Rotation paths and how fast each direction turns (degrees per step)
Each turn is a multiple of 5 degrees from 10 to 175, or 0.
Each row of a path follows its step; steps can be skipped.
path 1
step 1: -0.184; -0.043; 0.511; 0.266; 1.749; -0.699; 0.248; -2.596; -3.743; -0.886; -1.800; 2.184; 1.450; 0.761; 2.004; 2.036; -1.749; 0.069; -0.489; -1.740; -0.833; 0.304; -3.104; -0.924; -0.559; -0.009; -1.157; -1.008; -1.652; -0.971; -2.972; 1.626; 4.044; 0.144; 1.043; -2.593; 1.057
step 3: -0.651; 0.344; 0.850; 2.258; -0.783; 1.561; 2.074; -0.600; 1.989; 0.201; -0.076; 0.956; -0.010; -0.702; -0.783; 3.685; 0.874; -0.659; -3.851; -1.507; 0.700; 1.035; -1.388; -2.921; 1.740; -1.178; 2.118; 1.634; 0.619; -2.505; -4.006; -0.213; 1.251; -1.202; -0.042; 0.651; 1.708
step 5: -2.235; -1.297; 2.580; 2.906; -0.564; 2.239; 1.400; -1.683; 0.779; 0.885; 2.769; 3.028; 1.308; 0.150; -0.497; 1.202; 1.736; 1.957; -2.398; -1.666; 0.455; -3.598; -0.334; 0.545; -1.885; 0.478; 0.160; 0.774; -1.443; -0.642; 1.962; -2.281; -0.512; -1.832; 0.930; -0.880; -1.163
step 7: 2.472; -3.374; -1.325; -0.204; -0.487; -1.970; 1.380; -2.088; 0.256; 1.161; -0.761; 1.100; 0.056; 1.135; 1.079; -1.650; 1.017; 1.066; -1.795; -1.150; -2.507; 0.599; -1.403; 1.748; -3.048; -0.513; -1.152; 0.734; 0.968; -2.679; -1.051; -4.301; -0.155; -1.293; -0.281; -2.484; -0.725
step 10: -2.123; -0.113; 1.871; -0.199; 0.612; 0.187; 0.946; -1.957; 0.119; 0.670; -0.968; 2.860; 0.527; 2.871; -0.363; -0.113; 1.428; 0.307; 0.513; 1.414; -1.779; -2.851; 1.887; 0.091; -2.053; 1.551; -0.782; 1.113; -1.738; 1.043; -5.339; -2.153; 1.371; -0.882; 0.708; -1.892; 0.783
step 12: 1.218; -2.339; -0.614; 2.267; -0.335; 1.035; -0.434; 1.150; -2.159; 2.238; -0.873; 0.176; -1.996; 0.535; 0.086; 2.731; 1.795; 2.522; -0.678; 2.058; -0.755; 0.475; 1.325; -0.630; 1.212; -0.401; 0.267; -0.492; 2.778; -1.249; -3.090; -3.495; 1.965; -2.456; 2.003; -0.428; -1.354
step 13: -1.187; -1.236; 1.539; 0.704; 0.222; 2.619; 2.839; -0.849; 1.291; -0.501; -1.399; 1.902; 2.794; 3.696; 1.286; 1.881; -0.238; -3.118; -1.756; -0.079; -2.528; 0.937; -0.501; 0.864; -0.330; -0.055; 0.296; 0.692; -1.582; -1.047; -0.679; -0.717; -4.410; 0.709; -0.123; 1.200; 0.014
step 15: -0.324; 0.776; 0.097; 1.183; -1.705; 1.268; 0.555; 0.718; 0.738; -2.607; 2.308; 2.011; 1.541; 2.691; 1.320; 0.477; 2.310; 1.187; 1.373; -0.193; -0.039; 2.302; 0.093; 0.274; -1.712; 1.149; -1.688; -2.675; -0.047; -0.480; -2.940; -2.251; -1.234; -3.624; -0.372; -2.177; -2.321
step 19: -0.162; -2.528; 2.506; 1.337; 2.964; 1.423; 1.189; -1.354; 3.526; 2.326; -1.361; -0.515; 0.790; -1.960; -0.161; 0.678; -0.983; -0.153; -0.017; 1.007; -2.707; 1.656; 1.921; 0.007; -1.848; -1.265; -1.805; -0.833; -1.162; 3.157; -2.025; 1.254; 1.112; -1.876; 1.937; -0.210; 0.024
step 20: -0.605; 1.130; -0.027; 0.368; -0.525; -1.112; 2.221; -0.637; -0.453; -3.362; -1.163; 2.390; -2.231; 2.131; -2.126; 4.489; 1.783; 1.653; -0.856; -2.077; -1.497; -0.197; 1.150; -0.198; -1.008; -0.771; 1.703; -2.758; -0.363; -0.530; -0.123; -3.184; 1.375; -0.838; -0.927; -0.790; 0.668
Directions:
-0.050; -0.080; 0.873; -0.762; 0.439; -0.288; -0.443; -0.357; 0.669; 0.337; 0.145; -0.155; 0.204; -0.023; -1.132; 0.968; -0.485; -0.002; 0.674; 0.682; 0.304; -0.205; -0.454; -0.504; 1.017; -0.397; -0.572; 0.053; -0.374; 0.234; -0.635; -0.873; 0.749; 0.277; -0.120; 0.114; 0.940 -> 45
-0.508; 0.485; -0.358; -1.148; -0.159; -0.009; -0.014; -0.137; 0.046; -0.542; -0.487; 0.443; -0.454; -0.541; 0.383; -0.244; -0.239; 0.350; -0.661; 0.057; -1.176; -0.724; -0.176; -0.188; -0.329; -0.732; -0.201; 0.058; -0.177; -0.539; -0.259; -0.255; 0.046; 1.448; -1.048; -0.802; -0.043 -> 110
0.072; -0.350; -0.261; -0.582; 0.376; 0.292; 0.291; 0.019; 0.400; -0.811; 1.127; -0.267; 0.832; 0.015; 0.259; -1.159; -0.961; 1.101; 0.303; -0.607; -0.109; -0.151; -0.660; 0.631; 0.797; -0.196; 0.450; 0.358; 0.356; 0.207; -0.116; -0.732; -0.324; -0.664; -0.264; 0.069; -0.278 -> 40
-0.066; -0.167; -1.242; 0.490; -0.447; 0.140; -1.008; 0.857; 0.419; -0.125; 0.022; 0.353; -0.298; 0.195; -0.417; -0.132; 0.196; 0.238; -0.863; -0.245; 0.546; 0.486; -0.020; -0.326; 0.969; -0.354; -0.621; 0.185; -1.260; 0.350; -0.623; -0.125; 0.161; 0.091; -0.139; 0.296; -1.139 -> 120
0.452; 0.176; 0.104; 0.254; 0.285; -0.660; 0.924; 0.429; -0.680; -0.856; 0.107; -0.920; -0.248; -0.576; 0.561; 1.018; 0.238; 0.957; -0.422; -0.100; 0.634; 0.149; -0.354; -0.992; -0.405; 0.009; -0.199; 0.167; 0.369; 0.983; -0.411; -0.095; 0.009; 0.247; -0.740; 0.716; -0.085 -> 130
0.438; -0.359; -0.177; 0.856; 1.171; -0.102; 0.336; -0.579; -0.273; -0.048; -0.146; -0.413; 0.348; 0.437; -1.074; -0.152; 0.016; -0.090; -0.477; -0.910; 0.081; -0.851; 0.427; 1.042; 0.004; 0.423; -0.185; -0.649; -0.608; 0.600; 0.430; -0.153; 0.131; 1.090; -0.662; -0.179; 0.108 -> 120
